Here are some points:
tensor([-1.21, -0.34, -1.34, -0.36,  0.12, -0.91, -0.53,  1.00,  0.57,
         0.31,  0.32,  0.93])
tensor([ 0.60, -0.92, -0.38, -0.59,  0.00,  0.52, -0.23, -0.68, -1.29,
        -1.23,  1.32, -0.04])
tensor([ 2.40,  0.62, -0.70, -0.34,  1.33,  1.27, -2.76, -1.97, -0.54,
         1.36, -1.05,  1.20])
tensor([ 1.00, -0.73,  0.73,  0.43, -0.20,  0.75,  0.02,  0.50,  1.18,
        -0.15,  0.94, -0.42])
tensor([ 1.53, -1.96, -0.33, -0.39,  1.34,  0.51, -1.30, -0.29,  0.21,
        -1.47,  1.43,  1.36])
tensor([ 0.55, -1.36, -1.15, -1.52,  1.03, -0.79,  0.01, -0.35, -0.69,
        -1.75,  1.37,  1.26])
tensor([-2.22,  1.03, -0.51,  0.26, -0.63, -0.64,  0.07,  0.88,  1.33,
         0.22, -1.05, -0.84])
tensor([-0.65,  1.38, -0.66, -0.15,  0.29,  0.89, -0.59,  0.03,  0.62,
        -0.65, -1.52,  0.13])
tensor([ 1.04,  0.43,  0.25, -0.27,  1.24, -2.01, -0.17, -1.24, -1.95,
        -1.30,  0.04,  0.55])
tensor([-0.62,  0.04,  1.55,  1.50, -1.77,  0.54,  1.54,  1.24,  1.13,
        -0.06,  0.40, -1.55])
tensor([-0.15, -0.74, -1.13, -0.62,  0.84,  0.39, -0.73,  0.54,  1.03,
        -0.46,  0.66,  1.26])
tensor([-0.92,  0.37, -0.06, -1.10, -1.24, -1.05,  1.12,  0.38, -0.34,
        -0.88,  0.19, -0.12])
tensor([ 0.83,  1.21,  0.90, -0.47,  0.74, -1.26,  0.08, -1.77, -1.71,
        -0.84, -0.41,  0.59])
tensor([-1.43,  1.29, -0.77,  0.03, -0.32,  0.16, -0.48, -0.08,  0.97,
        -0.64, -1.94, -0.93])
tensor([ 0.95,  1.34,  1.04,  0.09,  0.46, -1.40,  0.61, -1.75, -0.95,
        -0.69, -0.65,  0.10])
tensor([-1.44,  0.29, -0.40,  1.56, -0.67,  0.70,  0.84, -0.25,  0.73,
         2.76, -0.45, -1.99])
tensor([-0.03, -2.12, -0.60, -1.31,  1.08, -1.85,  0.24, -0.09, -0.87,
        -1.58,  1.34,  0.53])
tensor([ 1.20, -0.40,  1.03,  0.58,  0.11,  1.18,  0.13, -0.45,  0.73,
        -0.47,  0.34,  0.85])
tensor([-2.71,  1.47,  0.28,  0.59, -2.06, -0.73,  0.92,  2.33,  1.46,
         0.76, -1.50, -1.51])
tensor([-0.77, -0.69, -1.10, -0.59,  0.30,  0.08, -0.86,  0.95,  0.69,
        -0.39,  0.30,  1.27])
tensor([-0.39,  0.74, -1.07, -0.03,  0.23,  0.24, -1.01,  0.55,  0.69,
        -0.81, -0.70,  0.48])
tensor([ 0.53, -0.10, -0.30, -1.32,  0.32, -0.34,  0.50, -0.66, -1.07,
        -0.37,  0.55, -0.05])
tensor([-0.44,  1.39,  1.55,  0.07, -0.47, -2.01,  0.72, -0.32, -0.90,
        -0.08, -0.26,  0.01])
tensor([ 0.42,  0.18,  1.82,  1.24, -0.99,  1.22,  0.74, -0.12,  0.90,
         0.66,  0.56, -0.47])
tensor([-0.33,  0.51,  2.47,  2.43, -1.78,  1.42,  2.06,  1.52,  1.83,
         1.53,  0.05, -2.23])
tensor([-0.37,  0.42,  1.78,  1.90, -1.52,  0.94,  0.96,  0.57,  1.25,
         1.22,  0.32, -1.32])
tensor([-0.26,  0.78,  0.26,  0.32,  0.29,  1.00, -0.16, -1.15, -0.25,
         2.03, -0.70, -0.66])
tensor([-0.83,  3.13,  3.58,  1.00, -2.21, -1.54,  2.48, -0.58, -1.76,
         0.53, -2.38, -0.72])
tensor([ 0.49, -0.08, -1.00, -0.51,  0.69,  0.11, -1.37, -0.88,  0.29,
         0.66, -0.29,  0.21])
tensor([ 1.15, -0.65, -1.46,  0.47,  1.10, -0.42, -0.76, -0.59,  0.44,
         0.83, -1.42,  0.99])
tensor([ 1.22,  0.27, -0.43,  0.52,  0.47,  0.54, -0.35, -0.61,  0.26,
         1.87, -1.45,  0.19])
Then 11 other points, each followed by its number:
tensor([-0.67, -0.06,  1.71,  2.15, -1.24,  0.55,  1.17,  1.45,  1.38,
         0.92,  0.19, -1.28]) 0
tensor([-0.32, -0.37,  0.90,  1.68, -1.51,  1.07,  1.81,  1.87,  1.28,
         0.73,  0.21, -1.71]) 1
tensor([ 0.82, -0.18, -0.39, -0.52, -0.83,  1.23,  0.32, -0.97, -0.74,
        -0.58,  0.50,  0.26]) 2
tensor([-0.79,  0.03,  1.91,  1.98, -2.18,  1.37,  2.31,  2.10,  1.41,
         0.60, -0.37, -1.76]) 3
tensor([-0.34,  1.02, -0.11,  0.86,  0.45,  0.83, -0.15, -0.76,  0.10,
         2.43, -1.19, -1.19]) 4
tensor([-0.19,  0.16, -0.47,  0.45,  0.61,  0.46, -0.96, -1.47, -0.04,
         2.27, -0.59, -0.71]) 5
tensor([ 0.24, -1.61, -0.67, -1.18,  0.56, -0.47, -1.37, -0.88,  0.17,
         0.07,  0.77,  0.89]) 6
tensor([-1.49,  1.05,  0.95,  0.03, -2.02, -0.09,  1.91,  0.62,  0.02,
        -0.41, -0.29, -1.95]) 7
tensor([ 1.09,  1.63, -1.28, -0.76,  1.30,  1.98, -2.64, -0.82,  1.03,
        -1.60, -2.63,  1.28]) 8
tensor([ 0.31, -0.42,  0.14, -0.20, -0.02,  0.71, -0.16, -0.47, -1.35,
        -0.10,  1.43,  0.11]) 9
tensor([ 0.30,  1.70,  1.58,  0.13,  0.39, -1.00,  0.11, -1.30, -2.20,
         0.11, -0.47,  0.58]) 10
Which three of these numbered points are nearest to each point below, ignoring the 3 directions in which the first points spread most? Their numbers follow each, nearest first.
tensor([ 0.03, -0.11, -0.15, -0.59, -0.60,  0.17,  0.06, -0.41, -0.83,
        -0.98,  0.49, -0.70]) > 7 2 9
tensor([ 0.22, -1.44, -1.03, -0.98,  0.35, -0.40, -1.61, -0.21,  0.61,
        -0.44,  0.63,  1.12]) > 6 10 5
tensor([-1.11, -0.25, -1.75, -0.59,  0.04, -0.94,  0.42,  1.42, -0.33,
        -0.30, -0.28,  0.77]) > 4 10 5
tensor([ 1.00, -0.63, -0.64, -1.07,  0.09,  0.95, -0.21, -0.82, -1.75,
        -0.24,  1.84,  0.39]) > 9 2 7
tensor([ 0.00, -0.22, -0.97, -1.07,  0.03, -0.70,  0.02, -0.64, -0.66,
        -0.94,  1.10,  0.07]) > 7 4 5
tensor([ 0.91, -0.34,  0.64, -0.16,  0.87, -1.75,  0.03, -1.57, -1.33,
        -1.36,  0.02,  0.67]) > 0 6 1
Here are 11 other points, each followed by its number:
tensor([ 0.50, -0.69, -0.22, -0.68,  1.12, -2.62, -0.24, -0.96, -0.89,
        -0.55,  0.52,  1.31]) 0
tensor([ 1.04,  0.07, -0.03, -0.52,  1.00, -1.49, -0.49, -0.64, -0.88,
        -1.67, -0.25,  1.49]) 1
tensor([ 1.43, -0.96,  0.12, -0.59,  0.98,  0.76, -1.01,  0.40,  0.61,
        -0.93,  0.94,  1.34]) 2
tensor([ 0.85, -0.09, -0.55, -0.58,  0.69,  0.77, -1.44, -1.04, -0.40,
         1.10, -0.29,  0.21]) 3
tensor([ 1.36, -1.63,  0.06, -0.54,  1.25, -0.40, -0.85, -0.62,  0.33,
        -1.04,  1.28,  1.40]) 4
tensor([-0.79,  0.99, -0.55, -0.37,  0.24,  0.46, -0.50,  0.20,  0.82,
        -0.18, -1.39,  0.35]) 5
tensor([ 0.11, -2.24,  0.05, -1.69,  1.12, -2.30,  0.31, -0.59, -0.89,
        -1.70,  1.82,  1.04]) 6
tensor([ 0.93, -1.09, -1.25, -1.24,  0.12, -0.59, -0.22,  0.03, -0.31,
        -0.95,  0.57,  0.74]) 7
tensor([ 0.20,  0.09, -0.85,  0.01,  0.71,  0.03, -0.64, -0.94, -0.15,
         1.78, -0.59, -0.56]) 8
tensor([-1.34,  1.24,  0.01,  0.36, -0.30,  0.38,  0.19,  0.79,  1.12,
        -0.11, -1.56, -0.92]) 9
tensor([-0.91,  1.19, -0.14,  1.68, -0.46,  0.74,  0.64, -0.39, -0.03,
         3.17, -0.64, -1.87]) 10
Which three of these numbered points are nearest to each point below, ignoring the 3 directions in which the first points spread most? Their numbers follow each, nearest first.
tensor([ 0.87, -1.02, -1.34, -1.08,  0.19, -0.60, -0.25, -0.11, -0.82,
        -0.52,  1.25,  0.54]) > 7 3 8
tensor([-1.62,  1.21, -0.72,  0.35, -0.93, -0.27, -0.18,  0.58,  0.53,
         0.19, -1.95, -0.96]) > 9 5 8
tensor([-1.49,  0.78, -0.62,  1.24, -0.29,  0.47,  0.51,  0.00,  0.01,
         3.23, -0.50, -1.89]) > 10 8 3
tensor([-1.77,  0.90, -0.33,  1.28, -1.33,  1.33,  1.22,  0.72,  0.87,
         3.19, -0.54, -2.26]) > 10 8 3
tensor([-2.12,  0.89, -0.08,  1.67, -1.90, -0.54,  1.18,  2.02,  1.06,
         1.30, -0.46, -1.13]) > 8 0 3
tensor([-1.26,  1.27,  0.52,  0.88, -0.66,  0.62,  0.16,  0.09, -0.26,
         3.11, -0.33, -2.50]) > 10 8 3
